Each scene shows the same named points in several views, each turned, perhaps mirrored, and shifted as a whole.
A view may leave some points out. In some views, one point has been moved. Which views, in the order they come, and which point in each? Write none if no view has one.

-- scene 1 --
panel a:
  Z_364 -31 -44 -50 -54 35 -41
  Z_418 -25 -44 -66 -61 21 -33
  Z_165 -19 -43 -57 -51 33 -53
  Z_392 -34 -42 -62 -60 32 -32
  Z_183 -32 -43 -53 -61 22 -36
  Z_839 -14 -44 -101 -53 57 -3
  Z_379 -9 -34 -91 -43 52 -3
  Z_155 -24 -49 -57 -60 33 -39
panel b:
  Z_155 7 29 -45 23 -31 1
  Z_379 14 28 -21 -8 -26 -46
  Z_392 11 34 -30 18 -27 2
  Z_418 12 31 -38 10 -35 5
  Z_364 2 32 -45 24 -21 4
  Z_839 20 31 -18 2 -36 -53
  Z_183 11 31 -39 17 -28 13
  Z_165 -9 32 -50 19 -34 1
panel c:
  Z_155 -52 28 -61 30 11 3
  Z_165 -47 18 -57 41 15 -4
  Z_839 -61 -5 -73 -23 10 5
  Z_364 -53 30 -68 36 20 -1
  Z_183 -43 34 -67 14 30 -7
  Z_392 -50 33 -66 20 22 3
  Z_418 -47 27 -55 22 22 12
  Z_944 -65 -1 -67 -10 19 -7
  Z_311 -72 -10 -51 -6 25 10
panel d:
  Z_311 2 20 -13 58 9 -7
  Z_155 -13 5 -47 38 -4 -45
  Z_418 -7 1 -44 29 4 -34
  Z_165 0 9 -44 36 -8 -53
  Z_183 -7 1 -56 31 5 -40
  Z_944 -10 27 -29 58 -10 -5
  Z_379 -13 34 -25 55 0 -1
  Z_839 -26 31 -19 52 -10 2
  Z_392 -12 7 -54 35 -2 -31
  Z_364 -8 11 -57 38 -2 -47
panel e:
  Z_311 36 4 -22 58 26 12
  Z_364 35 51 11 55 3 -1
  Z_155 33 50 -2 56 3 -4
  Z_944 27 2 -7 72 12 3
  Z_392 26 43 2 54 -5 4
  Z_165 31 53 6 53 17 -9
  Z_183 28 53 1 46 -2 6
  Z_418 26 45 -8 45 2 2
panel f:
  Z_183 -38 -51 -6 -48 14 -42
  Z_364 -33 -53 -1 -46 26 -37
  Z_944 -30 -89 -42 -47 37 -24
  Z_155 -27 -58 -4 -51 20 -39
  Z_165 -28 -56 2 -59 24 -26
  Z_418 -36 -57 -15 -52 9 -35
  Z_392 -36 -56 -16 -48 23 -43
  Z_311 -32 -93 -39 -41 17 -7
  Z_839 -18 -85 -58 -44 34 -25
  Z_379 -27 -86 -51 -35 35 -17
panel g:
  Z_839 46 -16 79 24 96 85
  Z_364 45 -18 60 -22 88 115
  Z_392 50 -15 77 -22 72 112
  Z_165 44 -10 59 -29 55 101
  Z_944 41 -3 82 9 88 83
  Z_379 43 -12 83 9 98 75
  Z_183 50 -20 78 -33 63 111
  Z_311 36 -17 91 2 78 64
Moved in: panel c, panel g
  out of place in panel c: Z_183
  out of place in panel g: Z_364
